What is the hidden score of each row? Scores go from 0 to 20, and 10 is about the middle. The score is a weighted sum of the row's numbers plus the product of two more (or one squared), each taken from its middle value.
array([0.53, -1.36, -1.47, -1.08, 0.99, 1.23, -1.43, 0.86, -1.03, -1.18, 1.07, 1.17, -0.24,
       1.05, 0.78, 0.93]) >> 11
array([0.29, -0.86, -0.65, -0.59, 0.56, 0.05, -0.55, 0.28, -0.16, -0.58, 0.81, 0.59, -0.11,
       0.73, 1.22, 0.33]) >> 10
array([0.58, -1.29, -0.69, -1.16, 0.72, 0.48, -0.82, 1.22, -1.07, -1.06, 0.87, 0.90, -0.35,
       0.89, 0.99, 0.50]) >> 9
array([0.94, -0.99, -1.52, 0.25, 0.27, -1.27, 0.48, -1.06, 0.86, 0.65, 1.05, 0.82, -1.76,
       1.12, 0.84, 0.90]) >> 15
array([0.89, -2.21, -2.25, -1.31, 1.33, 0.90, -1.64, 0.68, -0.85, -1.46, 1.65, 1.55, -0.75,
       2.07, 1.90, 1.51]) >> 13
array([0.78, 0.24, 1.17, 0.52, -1.14, -0.53, 0.29, 1.53, 0.06, 1.10, 1.01, -1.83, -1.47,
       0.01, 0.81, 0.62]) >> 13
array([-0.36, 0.23, 0.29, 0.19, -0.15, -0.09, -0.15, -0.10, 0.28, -0.02, -0.08, -0.21, 0.52,
       -0.34, 0.30, -0.29]) >> 9
array([-0.65, -0.10, -0.30, -0.71, 1.06, 0.20, -0.33, -0.77, -0.07, -1.06, -1.18, 1.18, 1.46,
       -0.47, -0.22, -0.48]) >> 13
array([0.58, -0.52, 1.33, -1.95, 1.02, -0.92, -0.38, 1.53, -0.48, -0.52, -0.67, -0.28, -1.01,
       -0.28, 1.42, 0.20]) >> 12
array([0.06, -0.51, -0.30, -0.12, 0.17, -0.41, -0.09, -0.16, 0.37, -0.02, 0.54, 0.26, -0.23,
       0.35, 1.05, 0.12]) >> 9
array([-0.86, -0.09, 0.16, 0.17, 0.55, 0.46, -1.55, -0.54, 0.56, -0.10, 0.70, -0.05, 1.29,
       0.09, 1.87, -0.39]) >> 12
array([-0.56, 1.00, 1.10, 0.43, -0.52, -0.02, 0.39, -0.12, 0.11, 0.26, -0.76, -0.75, 0.67,
       -0.89, -0.74, -0.73]) >> 9
array([-0.29, -0.31, -0.04, -1.07, 0.93, -0.05, -0.85, -0.21, -0.19, -0.60, -0.60, 1.03, 0.84,
       -0.10, 0.19, -0.46]) >> 9
array([-0.40, 0.31, 0.23, -0.18, 0.08, 0.10, -0.15, -0.10, 0.20, -0.13, -0.03, 0.04, 0.86,
       -0.26, 0.17, -0.46]) >> 9
array([0.35, -0.50, -0.82, -0.08, 0.26, -0.02, -0.21, -0.21, 0.29, -0.01, 0.56, 0.44, -0.37,
       0.57, 0.40, 0.47]) >> 10
array([-0.59, -0.82, 0.06, -3.27, 3.36, -0.70, -0.75, -0.27, -0.10, -2.74, -3.14, 2.72, 1.25,
       -0.89, 0.47, -0.69]) >> 10
array([-1.62, 2.62, 1.95, 1.53, -1.49, 0.25, 0.88, -1.23, 0.61, 1.34, -2.17, -1.69, 1.76,
       -2.42, -2.15, -1.13]) >> 8
array([-0.47, 0.47, -0.82, 0.97, -0.63, 0.79, 0.45, -1.25, -0.05, 0.19, -0.38, 0.46, 0.75,
       -0.13, -1.51, -0.34]) >> 13
array([0.81, -0.79, -0.53, -0.08, 0.23, 0.46, -0.14, 0.48, -1.26, -0.45, -0.09, 0.00, -1.23,
       1.18, -1.15, 1.11]) >> 18
array([-0.79, -0.23, 0.47, -0.31, -0.43, 0.57, -1.14, 1.06, -0.64, -0.55, 0.09, -0.13, 0.37,
       -0.41, -0.17, 0.02]) >> 13
array([-0.09, 0.47, 0.20, 1.35, -1.47, 0.08, 0.55, -0.10, 0.22, 1.10, 0.67, -1.15, -0.28,
       -0.06, -0.32, 0.47]) >> 13
array([0.91, 0.24, 1.30, 0.60, -1.25, -0.36, 0.53, 1.78, -0.07, 1.19, 1.33, -2.14, -1.74,
       0.37, 1.00, 0.38]) >> 10
array([0.00, -0.07, -0.13, -0.17, 0.09, -0.28, -0.04, -0.16, -0.03, -0.18, 0.11, 0.02, 0.28,
       0.14, 0.16, -0.06]) >> 12
array([0.19, -1.06, -0.87, -1.23, 0.83, 0.57, -1.14, 0.76, -0.74, -1.10, 1.15, 1.02, 0.42,
       0.57, 1.50, 0.25]) >> 5
array([-0.21, 0.30, -0.04, 0.68, -0.51, 0.14, 0.27, -0.28, 0.09, 0.34, 0.25, -0.32, 0.06,
       0.03, -0.27, 0.02]) >> 11
array([-0.06, 0.25, -0.09, 0.27, -0.18, -0.09, 0.22, -0.35, 0.48, 0.51, -0.07, 0.02, -0.07,
       -0.44, -0.19, -0.01]) >> 9
array([-0.31, 0.04, -0.18, 0.03, -0.02, 0.27, -0.27, -0.30, -0.06, -0.10, -0.09, -0.05, 0.59,
       -0.04, 0.24, 0.15]) >> 12
array([-0.23, 0.45, 0.44, 0.08, -0.20, 0.13, 0.19, 0.30, 0.33, 0.16, 0.03, -0.03, 0.32,
       -0.82, 0.01, -0.54]) >> 4
array([0.22, -0.26, 0.48, -0.35, 0.10, 0.40, -0.26, 0.94, -0.88, -0.58, -0.07, -0.16, -0.16,
       0.26, -0.32, 0.05]) >> 13
array([0.02, 0.05, -0.05, -0.17, 0.03, 0.07, -0.02, -0.11, -0.19, -0.12, -0.32, 0.30, 0.19,
       -0.14, -0.44, -0.26]) >> 11
array([2.75, 0.31, -1.03, 0.27, -0.13, -1.57, 5.71, -0.04, -0.01, 2.12, -1.03, 0.48, -4.22,
       1.28, -3.11, 0.68]) >> 8
array([-0.15, 0.74, -0.20, 1.94, -1.41, 0.03, 1.16, -0.59, 0.56, 1.20, 0.58, -1.10, -0.47,
       0.24, -0.75, 0.39]) >> 11
array([-0.10, 0.66, 1.23, 0.42, -0.49, -1.14, 1.07, -0.08, -0.19, 0.43, -0.80, -0.82, -0.42,
       -0.13, -1.21, -0.58]) >> 14
array([-0.41, -0.66, -0.20, -3.47, 4.08, -0.42, -0.53, -0.23, 0.10, -3.43, -3.34, 3.05, 1.45,
       -1.10, -0.13, -1.27]) >> 4
array([-0.28, 1.59, 2.22, 0.74, -1.00, 0.03, 1.09, 0.76, -0.83, 0.52, -1.74, -1.53, 0.02,
       -1.33, -2.68, -0.91]) >> 13
array([-1.20, 1.84, 1.34, 1.35, -1.18, -0.41, 0.98, -1.26, 0.97, 1.28, -1.43, -1.29, 1.10,
       -1.73, -1.18, -0.86]) >> 8
array([-0.45, 0.04, 0.31, -0.53, 0.14, 0.56, -0.59, 0.62, -0.36, -0.53, 0.15, 0.14, 0.84,
       -0.55, 0.51, -0.40]) >> 6
array([-0.56, 1.88, 1.07, 1.50, -1.21, -0.65, 1.62, -1.26, 1.11, 1.80, -1.25, -1.01, 0.13,
       -1.68, -1.90, -0.71]) >> 10
array([1.03, -1.23, -1.08, -0.58, 0.68, 0.03, -0.24, 0.60, -0.35, -0.45, 0.98, 0.85, -1.25,
       1.33, 0.37, 0.76]) >> 10
array([0.06, 0.26, 0.18, 0.29, -0.10, -0.16, 0.34, -0.10, 0.65, 0.38, 0.15, 0.07, -0.08,
       -0.50, 0.13, -0.32]) >> 8
array([-0.15, -0.04, -0.09, -0.87, 1.17, 0.27, 0.06, -0.26, -0.13, -1.17, -1.26, 0.80, 0.72,
       -0.38, -0.37, -0.74]) >> 5
array([1.69, -2.27, -1.57, -1.42, 1.31, 0.45, -0.94, 1.67, -1.59, -1.43, 1.61, 1.34, -1.88,
       2.07, 0.66, 1.24]) >> 9
array([0.73, 1.21, 0.50, 3.80, -4.30, 0.62, 1.55, 0.73, -0.10, 3.02, 2.66, -3.50, -1.80,
       0.55, -0.79, 0.91]) >> 12
array([-0.14, -0.01, 0.14, -0.62, 0.32, 0.38, -0.26, 0.08, -0.57, -0.68, -0.88, 0.48, 0.71,
       -0.59, -0.30, -0.37]) >> 12
array([-0.43, -0.57, -0.11, -0.98, 0.51, -0.05, -0.91, 0.54, -0.22, -1.00, 0.78, 0.59, 1.00,
       -0.02, 1.93, -0.38]) >> 6
array([-0.06, -0.45, -1.45, -0.04, 0.40, 0.91, -0.83, -0.82, 0.34, -0.08, 0.47, 0.65, 0.35,
       0.41, 0.55, 0.77]) >> 10
array([-0.09, -0.30, 0.56, -0.76, 0.72, -0.79, -0.46, 0.36, 0.35, 0.01, 0.05, -0.07, -0.27,
       0.23, 1.06, 0.10]) >> 7
array([0.08, -0.28, 0.35, -0.41, 0.11, 0.37, -0.38, 0.96, -1.12, -0.73, -0.25, -0.24, 0.01,
       0.38, -0.46, 0.21]) >> 18
array([-1.48, 2.49, 2.03, 1.55, -1.49, -1.26, 1.66, -1.61, 1.59, 1.80, -1.63, -1.49, 1.20,
       -2.17, -1.31, -1.66]) >> 6
array([0.81, -1.12, -1.01, -0.35, 0.56, 0.06, -0.27, 0.11, -0.74, -0.42, 0.48, 0.46, -1.15,
       1.46, -0.04, 1.00]) >> 16
array([0.88, -1.11, -1.57, -0.33, 0.66, 0.13, -0.39, -0.16, -0.10, -0.11, 0.81, 0.92, -1.14,
       1.28, 0.15, 1.04]) >> 12
array([-0.34, 0.30, -0.25, 0.23, 0.16, 0.34, -0.14, -0.33, 0.27, -0.19, -0.05, 0.52, 1.08,
       -0.48, -0.57, -0.44]) >> 9
array([-0.38, 0.05, 0.60, -0.36, 0.03, -0.54, -0.15, 0.21, 0.00, -0.46, 0.02, -0.15, 0.70,
       -0.13, 0.89, -0.60]) >> 10
array([-0.98, -0.06, 0.17, 0.19, 0.71, -0.31, -1.93, -1.35, 0.80, -0.44, 0.37, -0.08, 2.05,
       0.18, 2.56, -0.34]) >> 16
array([-0.14, 0.37, -0.19, 0.48, -0.22, -0.91, 0.62, -1.11, 0.85, 0.71, -0.01, -0.11, -0.01,
       -0.04, 0.01, -0.06]) >> 10
array([-0.10, -0.20, -0.37, -0.14, 0.05, -0.81, 0.03, -0.54, 0.59, 0.18, 0.48, 0.32, 0.01,
       0.17, 0.91, -0.04]) >> 8
array([-0.97, 1.87, 1.44, 1.05, -0.93, 0.14, 0.85, -0.73, 0.64, 1.03, -1.42, -1.16, 1.12,
       -1.54, -1.86, -0.98]) >> 7
array([0.55, -0.96, -0.98, -0.71, 0.73, 0.79, -0.93, 0.79, -0.10, -0.67, 1.03, 0.97, -0.18,
       0.64, 0.91, 0.37]) >> 6
array([-0.97, 1.37, 1.70, 0.35, -0.73, -0.09, 0.52, 0.17, 0.10, 0.40, -0.97, -0.83, 1.21,
       -1.65, -0.69, -1.25]) >> 6
array([0.31, 0.95, 1.16, 1.24, -0.85, -0.46, 1.38, -0.18, 0.36, 1.19, -1.05, -1.02, -0.98,
       -0.54, -1.89, -0.36]) >> 15
array([0.88, 0.33, 0.89, 1.30, -1.74, -0.45, 0.65, 1.30, 0.06, 1.80, 1.72, -2.37, -2.02,
       0.85, 0.36, 0.42]) >> 7
array([-0.62, 0.70, 0.84, 0.27, -0.50, -0.46, 0.35, -0.30, 0.33, 0.26, -0.57, -0.55, 0.56,
       -0.68, -0.17, -0.56]) >> 10
array([0.17, -0.31, 0.53, -1.62, 1.45, -0.12, -0.15, 0.66, -0.35, -1.30, -1.44, 0.54, -0.04,
       -0.55, 0.46, -0.41]) >> 9
array([0.04, 0.06, 0.01, -0.77, 0.88, -0.04, 0.28, 0.08, 0.11, -0.89, -1.01, 0.69, 0.26,
       -0.55, -0.38, -0.37]) >> 8
array([0.56, 0.34, 0.54, 0.16, -0.19, -0.06, 0.92, 0.95, 0.09, -0.16, -0.12, -0.83, -0.96,
       -0.16, -0.15, -0.16]) >> 4
array([0.94, 0.17, -0.31, 0.21, -0.31, -0.18, 2.47, 0.37, -0.46, 1.08, -0.65, 0.30, -2.02,
       0.47, -2.24, 0.43]) >> 13
array([0.29, 0.29, 0.25, 0.07, 0.13, 0.00, 0.44, 0.50, 0.15, -0.27, -0.15, -0.23, -0.03,
       -0.34, -0.21, -0.37]) >> 6
array([-0.28, 0.37, 0.29, 0.08, -0.12, 0.36, -0.05, 0.24, 0.00, 0.12, -0.05, -0.06, 0.42,
       -0.71, -0.14, -0.36]) >> 6
array([0.16, 0.07, 0.29, -0.25, 0.29, 0.04, 0.36, 0.39, -0.13, -0.34, -0.35, -0.16, -0.20,
       -0.21, -0.07, -0.36]) >> 6
array([0.15, -0.05, 0.46, -0.09, -0.05, -0.21, 0.07, 0.45, -0.81, -0.21, -0.30, -0.22, -0.27,
       0.25, -0.63, 0.03]) >> 15
array([-0.21, 0.38, 0.48, 0.26, -0.31, -0.43, 0.38, -0.07, 0.31, 0.29, -0.04, -0.22, 0.02,
       -0.56, 0.12, -0.40]) >> 8
array([0.00, 0.13, 0.46, 0.31, -0.78, -0.27, -0.22, 0.38, -0.14, 0.72, 0.73, -0.51, 0.14,
       -0.17, 0.38, 0.28]) >> 6
array([0.25, 0.20, -0.15, 0.53, -0.16, 0.55, 0.19, -0.28, -0.20, 0.23, -0.60, -0.30, -0.42,
       0.32, -1.37, 0.55]) >> 11
array([-0.64, -0.30, -0.59, -1.71, 2.04, 0.01, -0.35, -1.06, -0.05, -1.90, -2.31, 2.26, 1.32,
       -0.66, -0.75, -0.87]) >> 11
array([1.55, -2.60, -2.30, -1.02, 1.31, -0.11, -1.05, 0.40, -0.76, -1.22, 1.80, 1.31, -1.83,
       2.90, 1.70, 1.76]) >> 16
array([0.15, -0.68, -0.63, -0.71, 0.54, 0.19, -0.69, 0.29, -0.45, -0.77, 0.59, 0.64, 0.16,
       0.64, 0.71, 0.29]) >> 12
array([1.31, -1.62, -1.92, -0.42, 0.76, 0.27, -0.56, 0.07, -0.49, -0.39, 0.99, 0.93, -1.71,
       1.81, 0.38, 1.44]) >> 15
array([0.13, 1.17, -0.22, 4.10, -3.57, 0.37, 1.34, -0.70, 0.84, 3.05, 2.75, -2.83, -1.17,
       0.95, -1.02, 0.69]) >> 6
array([-0.26, -0.24, 0.67, -0.97, 0.35, 1.61, -1.25, 1.77, -1.63, -1.56, -0.14, -0.02, 1.00,
       -0.17, -0.17, -0.24]) >> 13
array([0.32, -1.23, -0.55, -1.31, 0.87, 0.65, -1.19, 1.33, -0.75, -1.55, 1.17, 0.84, 0.28,
       1.00, 1.72, 0.20]) >> 10
array([-0.95, 1.78, 2.40, 1.00, -1.24, -1.21, 1.36, -0.32, 0.41, 1.06, -1.38, -1.55, 0.58,
       -1.71, -1.02, -1.57]) >> 8
array([0.03, -0.48, -0.53, -0.04, 0.20, 0.50, -0.45, -0.19, 0.06, -0.34, 0.20, 0.12, 0.04,
       0.62, 0.39, 0.50]) >> 7
array([0.37, -0.30, -0.83, 0.29, 0.08, -0.22, 0.16, -0.74, 0.65, 0.35, 0.39, 0.41, -0.51,
       0.40, 0.18, 0.45]) >> 12
array([-0.62, -0.33, -0.46, -1.44, 1.85, -0.25, -0.45, -1.10, 0.18, -1.34, -1.78, 2.00, 1.03,
       -0.42, -0.44, -0.56]) >> 11
array([-0.16, 0.48, 0.07, 0.44, -0.30, -0.54, 0.45, -0.95, 0.54, 0.64, -0.26, -0.23, 0.02,
       -0.23, -0.19, -0.07]) >> 12
array([-0.59, 0.53, 0.54, 0.06, -0.18, -0.50, 0.16, -0.50, 0.72, 0.27, -0.04, -0.13, 0.77,
       -0.65, 0.51, -0.64]) >> 6
array([-1.32, 1.80, 1.85, 0.98, -1.19, -0.72, 0.97, -0.81, 0.82, 1.03, -1.30, -1.23, 1.20,
       -2.00, -0.64, -1.35]) >> 8
array([0.02, 0.04, 0.62, -0.52, -0.86, 0.56, 0.20, 1.66, -1.14, -0.30, -0.70, 0.06, -0.85,
       -0.98, -2.63, 0.12]) >> 14
array([-0.61, 0.54, 0.30, 0.00, -0.17, -0.18, 0.08, -0.52, 0.31, 0.08, -0.36, -0.13, 1.00,
       -0.52, 0.11, -0.61]) >> 10
array([-0.49, 0.53, 0.19, 0.31, -0.31, -0.83, 0.57, -0.79, 1.02, 0.61, 0.07, -0.11, 0.44,
       -0.58, 0.54, -0.62]) >> 5
array([-0.13, -0.14, -0.03, -0.75, 1.06, -0.07, -0.25, -0.19, 0.11, -0.61, -0.43, 0.66, 0.37,
       0.03, -0.09, -0.59]) >> 6
array([0.55, -1.26, -0.98, -1.06, 0.86, 0.65, -1.10, 0.99, -0.98, -1.25, 0.91, 0.87, -0.14,
       1.02, 0.97, 0.55]) >> 12
array([-0.14, -0.35, -0.07, -0.26, 0.16, 0.39, -0.57, 0.33, -0.27, -0.47, 0.21, 0.15, 0.35,
       0.21, 0.63, 0.07]) >> 10
array([-0.42, 0.10, 0.47, -0.41, 0.04, -0.07, -0.18, 0.35, -0.07, -0.35, 0.08, -0.06, 0.76,
       -0.44, 0.57, -0.51]) >> 8
array([-0.27, -0.39, 0.12, -2.44, 2.63, -0.44, -0.52, 0.11, 0.15, -2.13, -1.79, 1.89, 1.38,
       -0.86, 0.14, -0.83]) >> 4
array([0.62, -0.86, -1.06, -0.14, 0.46, 0.14, -0.37, -0.15, -0.10, -0.30, 0.52, 0.47, -0.68,
       1.42, 0.19, 0.81]) >> 11
array([0.11, -0.16, -0.41, -0.13, 0.16, -0.26, -0.08, -0.36, 0.16, 0.04, 0.27, 0.40, 0.00,
       0.17, 0.25, 0.14]) >> 10
array([0.05, -0.26, -0.60, -0.38, 0.27, 0.25, -0.35, -0.11, -0.13, -0.36, 0.15, 0.36, 0.16,
       0.30, 0.10, 0.32]) >> 12
array([1.03, -1.25, -1.43, -0.12, 0.41, -0.92, 0.22, -0.51, 0.07, -0.02, 0.84, 0.59, -1.50,
       1.76, 0.59, 1.07]) >> 15
array([-0.46, 0.04, 0.25, -0.10, 0.19, 0.39, -0.94, -0.14, 0.01, -0.18, 0.18, 0.09, 0.78,
       -0.23, 0.61, -0.31]) >> 11
array([-1.02, -0.43, -0.44, -1.77, 1.82, -0.11, -1.08, -1.13, -0.08, -1.41, -1.75, 2.29, 1.87,
       -0.74, 0.00, -0.49]) >> 12
array([1.19, -1.54, -0.59, -0.73, 0.68, 0.00, -0.41, 1.50, -1.33, -0.85, 0.84, 0.57, -1.67,
       1.51, 0.34, 0.86]) >> 13
array([0.13, -0.62, -0.42, -0.54, 0.42, 0.00, -0.44, 0.45, 0.02, -0.45, 0.87, 0.70, 0.00,
       0.06, 1.26, -0.09]) >> 3
array([0.20, -0.58, -0.35, -0.59, 0.39, 0.64, -0.67, 0.83, -0.62, -0.69, 0.47, 0.46, -0.03,
       0.33, 0.42, 0.16]) >> 9
array([-1.87, -0.04, 0.99, -0.34, 0.03, 0.86, -3.52, 0.04, -0.09, -1.42, 0.39, -0.33, 2.88,
       -1.08, 1.63, -0.54]) >> 10
array([1.49, -2.36, -2.30, -1.17, 1.43, 0.94, -1.38, 0.95, -0.94, -1.28, 1.70, 1.62, -1.35,
       2.23, 1.31, 1.57]) >> 13
array([0.15, 0.20, 0.84, 0.93, -1.66, -0.24, 0.14, 0.64, -0.26, 1.33, 1.10, -1.73, -0.69,
       0.12, 0.75, 0.85]) >> 16
array([0.21, 0.49, 0.34, 1.60, -1.90, 0.30, 0.51, 0.42, -0.10, 1.33, 1.16, -1.66, -0.71,
       0.30, -0.16, 0.37]) >> 11
array([-0.15, 0.63, 0.06, 0.74, -0.43, -0.48, 0.64, -1.10, 0.61, 0.77, -0.57, -0.36, -0.04,
       -0.02, -0.97, 0.09]) >> 12
array([0.12, -0.27, -0.39, 0.00, 0.10, -0.50, 0.05, -0.33, 0.16, 0.13, 0.33, 0.28, -0.32,
       0.36, 0.41, 0.04]) >> 10
array([0.08, -0.43, -1.23, -0.10, 0.36, -0.51, -0.05, -0.86, 0.95, 0.34, 0.87, 0.85, -0.12,
       0.23, 1.01, 0.28]) >> 4
array([-0.46, 0.04, 0.45, -0.26, 0.00, 0.34, -0.46, 0.40, -0.51, -0.53, -0.15, -0.28, 0.74,
       -0.20, 0.40, -0.17]) >> 12
array([-0.12, 0.00, -0.11, 0.18, 0.20, -0.17, 0.08, -0.26, 0.43, 0.20, 0.33, -0.22, 0.07,
       0.28, 1.02, -0.18]) >> 6
array([-0.83, 1.40, 1.47, 0.72, -0.85, -0.69, 0.92, -0.43, 0.58, 0.91, -0.91, -0.98, 0.78,
       -1.43, -0.71, -1.04]) >> 7
array([-0.82, 0.54, 0.34, 0.06, -0.21, 0.16, -0.23, -0.40, 0.27, -0.11, -0.34, -0.25, 1.27,
       -0.78, 0.54, -0.54]) >> 8
array([1.04, -1.90, -1.44, -1.51, 1.26, 1.20, -1.50, 1.56, -1.72, -1.74, 1.12, 1.26, -0.83,
       1.69, 0.71, 1.16]) >> 14
array([1.83, 0.17, -0.86, 0.25, 0.26, -1.00, 3.72, -0.88, -0.03, 1.79, -0.90, 0.85, -2.44,
       1.53, -1.85, 0.45]) >> 9
array([0.57, 1.40, 0.24, 4.68, -4.40, 0.27, 1.98, 0.15, 0.79, 3.70, 3.36, -4.07, -2.38,
       1.17, -0.84, 1.09]) >> 3
array([-0.16, 0.46, -0.13, 0.36, -0.13, 0.30, 0.25, -0.48, 0.28, 0.44, -0.21, 0.09, 0.19,
       -0.52, -0.86, -0.09]) >> 9
array([0.41, 0.52, 0.10, 1.21, -1.23, 0.21, 0.72, 0.08, 0.27, 0.98, 0.73, -1.05, -0.72,
       0.14, -0.76, 0.15]) >> 8
array([0.49, -0.87, -0.91, -0.54, 0.61, 0.38, -0.56, 0.34, -0.82, -0.69, 0.45, 0.51, -0.53,
       1.06, 0.13, 0.80]) >> 15
array([-0.24, 0.11, -0.07, 0.24, -0.11, 0.43, -0.24, -0.34, 0.02, 0.10, -0.26, -0.22, 0.38,
       0.03, -0.15, 0.15]) >> 9
array([-0.03, -0.04, -0.57, 0.18, 0.09, -0.23, -0.05, -0.70, 0.49, 0.27, 0.26, 0.24, -0.01,
       0.13, 0.41, 0.16]) >> 10
array([-0.10, 0.48, 0.48, 0.82, -0.53, -0.82, 0.81, -0.92, 0.12, 0.68, -0.83, -0.86, -0.40,
       0.33, -0.98, 0.04]) >> 11
array([-0.23, 0.52, 0.38, 0.39, -0.46, 0.11, 0.18, -0.24, -0.20, 0.42, -0.65, -0.45, 0.07,
       -0.42, -0.79, 0.09]) >> 14
array([-0.32, 0.63, 0.05, 0.95, -0.53, -1.42, 0.92, -1.55, 1.94, 1.35, 0.15, -0.17, 0.01,
       -0.52, 0.81, -0.55]) >> 8
array([0.59, -1.53, -1.55, -0.90, 0.92, 0.60, -1.18, 0.52, -0.68, -1.10, 1.11, 0.95, -0.36,
       1.44, 1.14, 1.05]) >> 14
array([0.75, 1.24, 0.43, 3.22, -2.88, 0.29, 1.55, 0.80, 0.76, 2.24, 2.40, -2.80, -1.25,
       0.01, -0.80, 0.50]) >> 6
array([0.56, -1.22, -1.17, -1.25, 0.97, 0.98, -1.15, 1.18, -0.86, -1.16, 1.09, 1.19, -0.17,
       0.79, 1.03, 0.50]) >> 6
array([-1.33, 1.52, 1.41, 0.42, -0.72, -0.11, 0.44, -0.62, 0.19, 0.28, -1.26, -0.96, 1.67,
       -1.40, -0.71, -1.06]) >> 13
array([-0.02, 0.38, 0.65, 0.79, -0.54, -0.86, 0.89, -0.56, 0.23, 0.47, -0.73, -0.93, -0.53,
       0.47, -1.00, 0.01]) >> 8
array([-0.40, 0.22, 0.33, 0.05, -0.18, 0.90, -0.62, 0.34, -0.18, -0.31, -0.32, -0.32, 0.83,
       -0.52, 0.02, -0.15]) >> 7
array([-1.13, 2.02, 1.10, 1.38, -1.12, -1.28, 1.48, -1.76, 2.00, 1.95, -0.97, -0.79, 0.89,
       -1.99, -0.61, -1.32]) >> 3
array([-1.51, 2.73, 3.10, 0.98, -1.53, -0.15, 1.22, 0.12, 0.02, 1.00, -2.12, -1.79, 1.68,
       -3.07, -2.11, -2.12]) >> 5
array([0.93, -1.98, -2.22, -0.97, 1.05, -0.11, -1.12, -0.05, 0.03, -0.91, 1.64, 1.38, -0.78,
       2.07, 2.11, 1.24]) >> 12
array([-0.96, 0.10, -1.11, 0.08, 0.37, 0.52, -0.56, -1.95, 0.03, -0.44, -0.94, 1.85, 1.65,
       -0.39, -1.38, -0.50]) >> 17
array([0.52, -1.44, -0.76, -1.23, 0.86, 0.88, -1.17, 1.37, -1.31, -1.39, 0.97, 0.72, -0.10,
       1.02, 1.16, 0.55]) >> 12
array([-0.49, 0.05, -0.17, 0.41, -0.32, -0.17, -0.30, -0.81, 0.11, 0.60, 0.18, 0.13, 0.41,
       0.21, 0.07, 0.22]) >> 14
array([-0.30, -0.38, 0.21, -0.74, 0.32, 1.06, -1.10, 1.02, -0.69, -1.16, 0.17, 0.14, 1.12,
       0.15, 0.92, -0.12]) >> 10
array([1.41, -2.59, -3.40, -1.47, 1.74, 1.10, -1.79, 0.45, -0.40, -1.28, 2.38, 2.38, -1.21,
       2.04, 1.95, 1.65]) >> 6
array([-0.54, 0.85, 0.95, 0.48, -0.47, 0.40, 0.16, -0.05, -0.36, 0.05, -1.02, -0.84, 0.68,
       -0.52, -1.25, -0.22]) >> 12
array([0.20, 0.27, 0.50, 0.68, -0.42, -0.95, 0.96, -0.49, 0.27, 0.63, -0.45, -0.55, -0.88,
       0.12, -0.74, 0.01]) >> 14
array([-0.39, 0.40, -0.16, 0.30, -0.10, -0.06, 0.07, -0.57, 0.32, 0.32, -0.15, -0.11, 0.45,
       -0.26, -0.16, -0.12]) >> 10
array([-0.28, -0.16, 0.24, -0.40, 0.09, 0.68, -0.73, 0.58, -0.59, -0.76, -0.05, -0.11, 0.68,
       -0.06, 0.29, 0.02]) >> 11
array([1.03, -0.70, -0.70, 0.17, 0.27, 0.35, 0.14, 0.25, -0.74, -0.21, -0.02, 0.05, -1.44,
       1.41, -1.30, 1.01]) >> 14
